[146 109 144 132 146 118 129 114 127 138 147 118 112 151 144 128 133 140
 112 137 142 134 148 113 127 139 108 118]  z_955
[142 137 142 103 194 137 174 128 142 131 129 113 137 143 136  97 128 135
 101 110  97 154  93 160 149 156 105 116]  z_576
[151 135 114 132 121 135 140 116 129 127 140 115 128 121 121 125 129 114
 129 136 139 121 132 137 125 126 135 128]  z_969
[144 135 120 124 124 129 130 123 131 130 135 126 127 121 132 126 129 118
 128 129 133 129 136 133 126 118 130 129]  z_772
[176 183 126 123  97 113 219 175 139 119 172 127  63 143   4 191 139  71
 134 118 142 142  91 225 211  29 124  55]  z_743
[126 130 125 126 131 133 125 125 129 128 130 127 129 127 127 126 126 132
 129 126 128 125 124 127 127 122 126 126]  z_92
[149 145 124 130 110 121 163 144 130 129 142 132 104 129  84 148 130 113
 128 123 137 129 107 160 156  95 121  94]  z_391
[131  85 106 121  70 164 111 108 123 162 110 179 183 107 168 112 108 174
 176 186 127  62 146 142  96 180 123 115]  z_486
[ 54  97 175 118 148 116 104 160 113 130  99 146 134 152 142 120 139 183
 137 123 104 138 111 104 145 145  97 140]  z_864
[144 135 120 124 124 129 130 123 131 130 135 126 127 121 132 117 126 133
 123 125 146 172  74 140 159 144 117 121]  z_434
find: [147 109 146 132 146 119 128 113 128 137 148 119 111 152 145 128 134 140
 113 137 142 134 148 112 127 138 105 120] => z_955
find: [143 137 142 103 193 136 173 127 141 131 128 113 138 143 136  97 128 134
 102 110  96 155  93 161 150 156 105 116] => z_576
find: [176 184 126 123  97 113 219 175 139 119 171 127  64 144   5 192 140  72
 134 117 141 142  92 225 211  28 124  55] => z_743

[116  88 151 168 115 103 167 118] = z_881
[166 135 152  94 108  78 184 124] = z_261
[116  99 155 152 107  97 167 122] = z_476
[120  97 152 172 113 106 163 119] = z_386
[202 121 148  75  94  84 175 129] = z_697
[ 56  64 175 255  62 233 103 133] = z_724
find: [116  88 151 168 115 103 167 118] => z_881
find: [116  98 153 151 107  96 166 122] => z_476
find: [120  97 152 171 114 105 164 119] => z_386
find: [ 56  64 175 255  62 233 103 133] => z_724

[ 84 104 173  22] : z_24
[ 86 104 170  39] : z_266
[ 83 104 174  18] : z_674
[110 113 147  94] : z_727
[103 113 153  79] : z_335
[ 85 104 171  26] : z_55
[ 86 104 170  30] : z_676
find: [109 113 148  93] => z_727
find: [ 85 105 169  40] => z_266

[ 69 127 106  99 135 120  70] : z_683
[227 123 162 174 110 136 226] : z_563
[ 46 122  94  84 132 113  46] : z_755
[ 80 108  98  94 112 105  80] : z_135
[103 103 103 103 103 103 103] : z_773
[ 42 121  92  82 131 111  43] : z_366
[ 91 107 101  99 109 105  91] : z_849
[ 67 127 104  97 134 119  67] : z_210
[ 54 124  98  90 133 116  55] : z_263
[105 104 104 104 104 104 105] : z_868
find: [105 104 105 104 104 104 105] => z_868
find: [ 45 122  94  83 133 113  48] => z_755
find: [227 123 162 174 109 136 227] => z_563
find: [ 54 124  98  90 133 116  56] => z_263

[ 79  76  36 193  92 119  98 138 105  78 111 161 116  87] -> z_712
[188 144 114 169  81 126 133 173 177 134 171 101 101  99] -> z_225
[ 55 103 145 128 143 165 154  98  69  99 166 113 172 151] -> z_734
[ 79  76  36 193  92 119  98 138 105  78 111  24 147 179] -> z_127
[140 140 109 129 118  98 122 152 117 131 135 124 133 138] -> z_778
[140 140 109 129 118  98 122 152 117 131 151 124 133 138] -> z_827
[100 165 122 148  96  79 117  83  41 176  90 124 144 112] -> z_77
find: [ 56 104 145 127 144 164 154  99  69  99 166 113 171 151] => z_734
find: [ 78  76  36 194  92 119  97 137 106  79 110  24 147 180] => z_127
find: [140 138 107 129 118  98 122 153 116 131 152 122 135 140] => z_827
find: [189 144 114 167  82 124 131 172 178 133 169 101  97  99] => z_225

